Where one turn sends some rows of the set: a few examples, then the rows asked:
bebo: [ -8   0   7   1 -10   1  16   8  -1  -7   4   5  -2  11  -4  -3   0   1
   0  10  -1  -1  -8  -2   5   7  -3  -2  -9  -7   4   3  -3  -6   0   4
   6 -11   7   1   3   3   4   9   2   5  -7   6  -9  -6   9 -13  -6  -6
  -6   1  11  -1   7  -1   3   5   2]
bepep: [ -5   1  -1   7   7   9   2   4  -7   6   4   0   2  -1  10  -6  -2  -3
  -3   8  -9   5 -12  10  -9   1  -5  -2  -6  -5 -12  -1  -5   0  -8   2
  -2  -1  -4   7   3  -4 -13  -3  -6  -6   4  -5  -6  -4   7  -7  -2 -10
 -11  11   2   7  -3   0   0  -3 -11]
vari: [ -3   5  -1  15  -8  -1  -1   2   2   4   0  -7  -3   7  -1   8  13   4
  -2  -1   3  -3   3   3  -2  -8   9  -9  -6   2   0  11  -3  -4  10   6
   1  -9  -2   3   5  -5   2  10  -3   6   3   1   1  -5  12 -16   4   1
  -5  -9  -4   0  -5  -9  -2   5 -13]
sazu: [-16   9 -12   1  -1   7  -4   2  -2   4   4  11  -2   1  -1   3   7  -6
   3   6   2   7  -5   0  -6   3 -10  -3  -7   7  -7  -2   5   2   5   0
 -12  -4   1   6 -11  -4   8   7  -4   4   2   5  -6   5   9  -1   6  -1
   6  -1  -1   5  -5   3   6   1  -5]
gado: [  1   4   0  11  -6   3   0  -2  -3  -1  -3  -3  -4   7   1   4  12   4
 -10   7   0  -7   0   4  -5 -10   9  -5  -3  -3   7  10   0 -13   7  -1
   3  -2  -6   4  -2  -7   2  13   6  -6   4   6  -3  -6  13 -16  -5  -3
   0  -1  -3   2   1  -9   3   1  -8]
Nesi: [  1  -7   9   8   6   4   6   9  -4  -5   6   3  -7  -2  -4  -1  -8  -3
   7   7   0  -3 -15  -2   0  15  -3   5  -2  -7  -2   0  -4  -4  -1   6
   1 -12   6  10   9  -3  -2  -5   7   0  -2   1  -5  -9  10  -5  -3  -8
  -9   0  11   4   4   5   2   2  -5]
mus: [ -4  -3   0   9   7   9   7   0  -9   5   0  -2   3   6  11  -3  -2   1
  -7   3 -13   6 -12   9 -10  -3  -5  -7  -6  -4  -9  -1 -11   0  -3   0
  -1  -3  -5   4   8  -2 -14   0  -5  -4   1  -6  -9  -5   4  -9  -5  -8
 -10   6   3   4  -4   4   1  -3 -11]
guzal: [-15   5  -7   3   0   9  -1  -1 -14   6   0   7  -3   2  -6   7  11  -4
  -2   6   4   1  -8   1  -9   7  -6  -1   0   0   2  -5   1   0   2 -10
 -12   2  -1   6  -5   8   5   5   9  12  -1   4  -8  -5  10   0   5   4
   5  -5   4  10  -3   8  -3  -4  -6]
purek: [ -8   5 -11   1   2   8  -3  -7  -9   4   0   1   0  -4  -4   5  11  -2
   1   5   8   0  -2   3  -7   5 -10   2   0  -6   1  -3  -5   1   2 -10
 -14   8  -5   4  -3   4   1   6   9   7  -5   3  -7  -2  10   1   9   6
   1  -3   2   8   1   8  -6  -2  -6]
Tipek: [ -5  11  -3  17  -1   7  -4   6  -2   7  -4  -6  -8  -3  -2   9   5  -2
  -2   2  10  -5   3  -1  -2  -2   5  -6  -4   6   1   0  -4  -3   7  13
  -3  -9   2   7   4  -2   7   5   2   0   5   3   5 -11  10 -16   3  -1
  -9  -4  -6   4  -5  -8   0   5 -11]
sabu: [ -3  -4   8   9   3   5   7  10  -7  -5   9   5  -4  -1  -7  -2  -7  -2
   5   9   1  -6 -16   1  -2  14  -1   3  -4  -8  -2  -3  -2  -4  -1   8
  -1 -12  11  10   7  -1   2  -4   6   2  -3   5  -3 -11  11  -5  -7  -8
  -6   2  11   3   6   3   3   3  -3]
pefi: [  2   7   2  12   4   8  -1   0  -7   3  -4  -1  -9  -1   0   4   6   0
  -6  10   8  -8  -3  -1  -7  -4   9  -2   0   0   7   3  -2 -12   0   3
   1   0   0   8  -3  -5   6   5  12  -4   8   9   3 -14  10 -17  -6  -4
  -4   1  -5   6   0  -9   1   3  -7]
Leni: [ -1   4   0   1   5   2   6  -5  -3  -5   8   0   4  -2   3  -4   9   3
   3   3   4  -2   2  10  -8 -11 -13  -8   0  -4  -4   2  -2  -2  -6  -2
  -5  16  -2   5  -1  -8   7   1   1   1  -6   0   3   4   1  -5   1  -4
  -4   3  -2  -1   3  -5   4  -2  -8]
luv: [ -2   1   0  14  -5  -1  -3  -1   1   7  -1  -9  -5   3   1   8  12   3
  -3   1   2  -5   3   3  -6  -9  10  -8  -7   4   2   9  -4  -3  12   2
   2  -6  -4   7   3  -8   2  12  -2   1   3   2   1  -6  10 -15   2   2
  -4  -6  -2   2  -5  -7  -1   5 -16]
Tinif: [  1  -7   3   2  -3   4  10   6  -2 -10   3   1  -2   7   3  -3  -7  -1
   2  12  -7   0 -13   0   6   8  -5   1  -2  -9   0   4  -7  -5   0   3
   6 -12   3   3   2   0   0   5   5  -2  -4   1 -12   0   7  -9  -8  -9
  -5   4  12   2  10   0   3   2  -1]
nar: [-11  -2   7  -2 -10  -3  11   6   2   0   6   0   4  13  -2   3   2  -1
   6   6  -3  -1  -1  -1   4   4   1   1 -12   1   3   1  -6  -5   4   4
   6 -15   7   1   9   2   1  12  -7  11  -4  -3  -3  -7   7  -7   2  -4
  -7  -5  11   3   3   3  -1   2  -3]
met: [ -2  -2   1   8  12   9   4   2  -7   7   7   0   6   5   7  -4  -4   0
  -1   5 -10   4 -13   9 -12  -1  -1  -5  -8  -4 -13  -2  -9   0  -5   0
   0  -1  -5   8   8  -3 -11  -4  -6  -3   3  -8  -6  -5   8  -9   0  -8
 -12   4   0   5  -8   3   2  -2 -12]
pazo: [ -8   8 -12   2   5   5  -2  -5   1   1   6  10  -1  -1   2  -4   9  -3
   6   2   5   5  -3   1  -6  -1 -13  -3  -4   2  -6   4   4   5   1   1
 -13   2   1   7  -9  -9   6   5  -2   3   1   8  -2   8   8   1   7  -4
   5   0  -4   1  -1   4   4   3  -5]
Nadav: [ -1   6  -2   1  10  10   2 -12  -2   0  10   3   4   4  -2  -2   0   5
   9  -5   4  -2  -9   1  -8  -7  -9  -7   3   6  -3   0  -5  -5   8   1
  -7   9  -5   7   3  -3   6  -6   9  -4   4   6   3   1   1  -4   2  -6
   0  -7  -5  -4  -4   5  11  -1  -4]
dadep: [ -6   4  -8   2   7  11   1 -10  -3   0  14   9   6  11  -4  -1  -2   5
   5  -4   1   1  -9   1 -12  -5  -2  -8  -3   3  -1   5  -3  -4   8  -3
 -10   2  -4   7   2   0   7   1   4   2   1   7   1   3   8  -4   5  -2
   4 -12  -6  -3  -8  13   8   2  -4]
lago: [ -1   7  -6  -1   5   3   0  -7   3  -2   5   5   1  -5   2  -4  13   0
   8   5   5  -2  -4   3  -6  -7 -16  -3   0  -2  -6   2   0   0   0  -2
  -9  11  -5   5  -4 -10   8   0   2  -3  -1   5  -2   7   2   0   6  -3
   3   0  -1  -1   2  -3   9  -1  -4]
Far: [ -4  -2   1   8   7   9   5   3 -10   4   3  -3   4   2   8  -4   0   0
  -6   8 -10   2 -12  11 -11   0  -2  -3  -5 -10  -8  -3  -8   0  -9  -7
  -2   2  -6   7   9  -1 -12  -2  -1  -1   1  -6  -8  -5   8  -7  -2  -7
 -11   7   6   8  -3   1  -2  -5 -11]
nanef: [ -3   7   1   2   7  10   7  -8  -9  -4  10  -2   1  -1   0  -7  -2   4
   6  -6   5   0  -7   7  -7  -9  -8 -12   4  -1  -4   0  -2  -5   4   6
  -3  14  -2   7  -1  -4   5  -6   8  -8  -2   3   6  -2  -1  -8  -2  -6
  -3   0  -6  -3  -1   2   8  -1  -8]
levov: [ -1 -11   6   1  -1  -4   8   4   1  -4   6  -3   4  12   4   1  -1  -2
   7   6 -10  -2  -5   2   4   2   1   3  -6  -2   0   4 -10  -5   2   1
   5 -14   4   3  10  -2  -2   7  -2   8  -1  -9  -7   0   6  -3   0  -6
  -7  -5  14   5   6   4  -3   0  -6]
Tobe: [-14   4  -7   5   0  12   5  -7 -14   0  -3  10  -2  12  -1   4   6   5
  -7  -2  -2   7 -12   1  -6  -2 -10  -9  -1   4   3   1  -3  -7   9  -3
  -8  -7  -2  -1  -6   8   2   6   6   6   2   7  -7  -5   8  -1  -3  -2
   7  -5  -2   1  -4  13   5  -4  -4]
bisud: [ -9   2  10   6  -2   3  11  12  -6  -4   6   5  -7   1 -11  -2  -1  -2
   2   4   4  -4 -11  -3   0  13  -2   1  -8  -6   2  -1   1  -5   0   8
   3 -13  10   7   6   1   3   1   5   3  -3   9  -3 -16  11  -8  -3  -8
  -7   0   9   1   4   4   4   3  -1]
mitez: [ -9  -4   5   7  -2   2   0   8  -4   2   6  -2   0   1  -4   2  -5  -3
   8   0  -1  -2  -7   3   2   7  -3   2 -10   0  -6  -4  -5  -4  10  16
   0 -22  11   5   9  -1  -4   1  -6   3   1  -3  -1 -12   9   1  -1  -5
  -7   2  10   5   3   8   2   2  -6]
salom: [  0   7   1  10  -9   3   2   1  -4  -1  -2   0  -2  11  -2   4  13   5
  -6   5  -1  -6  -1   2  -4  -9  10  -6   0  -6   6  10   2 -14   3   4
   3  -3  -4   1   0  -5   2  12   4  -3   3   5  -3  -6  13 -17  -4  -2
   1  -3  -4   0   2  -9   1   0  -7]
Gez: [ -2   6  -1  16   1   7  -6   2  -2   9  -4  -7  -8  -5  -1   8   5  -3
  -2   3   9  -5   1  -1  -5  -4   7  -6  -5   6   0   1  -5  -3  10  11
  -2  -6   0   8  -1  -4   6   6   4  -3   6   5   2 -13   9 -14   0  -1
  -9   0  -4   6  -6  -6   1   7 -13]
meti: [-10   3  -8   2   2  14   4 -15 -12   1  -3   5  -4   6   5   2   4   7
  -4  -4   2   6  -8   1  -4  -2 -11  -6   3   4   6   2  -9  -6   8  -4
 -10  -3  -3   0  -3   5  -4   5   5   4   0   8   1  -6   3   1  -1   2
   7  -6  -2   2   0  15   2  -4  -6]
dekod: [ -6 -10   5   1  -5  -6   6   3  -1   1   7  -1   7  13   1   3   2   0
   7   6  -8  -2  -4   4   3   3   1   2  -9  -2  -1   1 -10  -5   5   3
   5 -15   6   1  10   0  -2   8  -6  11  -5  -7  -5  -4   7  -5  -2  -3
  -6  -4  13   4   4   3  -3   2  -5]
Nido: [-14   3   8   3  -5   1   4  10  -2   2   5   0   0   2  -8   1  -1  -5
   6   0   2  -3  -4  -2   3   7  -1   3 -12   1   2  -4  -2  -6   7  14
   2 -18  11   3   8  -1  -2   5  -5   5   0   1   0 -17  10  -3   3  -6
  -8  -2   9   3   2   8   3   2  -4]
Lud: [ -3  -6   2   3  -7   1  11   5  -3  -8   5   4   1  11   1  -3  -2   2
   1  13  -6  -1 -12   2   4   5  -5   0  -5 -10   1   3  -5  -7   0   5
   4 -11   8   3   2   1   1   7   3   3  -7   2 -10  -2   7 -10 -11  -7
  -4   6  13   1  11  -2   1   3   1]
kozaz: [ -4   4   5   2   4   8   4 -11 -12   4   2  -7  -2  -2   0   2   0   8
   8  -9   7   3  -4   6  -8  -3  -7  -9   6   3  -1  -5  -7  -7   6   2
  -6   9  -5   6   4  -4  -5  -2   2  -3  -6  -2  10 -11  -2  -4   1   5
  -2  -3  -4   0  -1   7  -1  -5 -14]
Zodo: [ -2   4  -4  -1  -1   5  -3 -10  -3   2  -2  -4   1  -5   1   5  16   2
   6   2   7  -3   0   3  -5  -2 -13  -4   4  -4  -1   0  -7  -1   2  -9
 -11  10  -9   1   0   0  -1   5   2   4  -7  -1  -4  -1   3   4   7  10
   0   1   4   4   1   3  -2  -5  -8]
sagi: [-11   3  -6   2   5   6   1  -3  -3   2  12  14   4  14  -4   5   3   5
   1   1  -1   4 -10   1 -13  -1  -3  -6  -9   8  -5   2  -1  -3   8  -7
  -9  -3  -3   6  -1   3  11   3   2   7   3   7  -3   3  12  -4   5  -1
   5 -11  -6   0 -11   7   8   1  -5]
viti: [  0  13   1  14   0  10   1   4  -9   3  -5   1  -8   2  -2   5   6  -1
  -5   9   8  -8  -3  -3  -7  -2   8  -1   2  -3   7   1   0 -12  -3   6
  -2  -3   2   7   0  -5   6   5   9  -3   6   6   2 -14  10 -17  -4  -4
  -4  -2  -5   4   1 -10   1   2  -5]
veb: [ -5   2  -2   2   4  13   1 -15  -8   4  -3  -4  -3   3   2   3   4   9
   4  -9   6   2  -7   0  -3  -3 -10  -9   9   6   1  -1 -10  -5  11  -2
 -11   3  -8   1   3   3  -5   0   6   1  -1   3   2  -7  -2   2   0   4
   1  -4  -1   0  -1  10   1  -6  -7]
tona: [ -3   5  -1   0  -1   1   2  -7  -6   1  -2  -8   4  -4   1   4   9   6
   3  -1   6   0   6   9  -7  -6 -14  -6   0  -3  -2  -5  -9  -5   1  -2
  -9  10  -6   0   1  -5  -3   7  -4  -1 -11  -5   3  -4   1   0   5   7
  -5   5  -1   0   2   2  -3  -7 -11]
Nas: [ -3  -8   3   7   3   0   0   8  -1  -2   3  -4   1   1  -2   2  -6  -4
   8   0  -5  -2  -6   0   5   6  -5   3  -9   0  -4  -1  -7  -4   8  14
   1 -20   8   3   8  -4  -5   1  -5  -1   1  -5  -4  -8   7   1   2  -8
 -10   1  11   4   3   9   1   0  -7]

Nesi goes to Nas
bepep goes to met
Now find these:
pefi goes to Gez
guzal goes to sazu
kozaz goes to tona
bebo goes to bisud
meti goes to purek
viti goes to Tipek
sabu goes to mitez
Nadav goes to veb

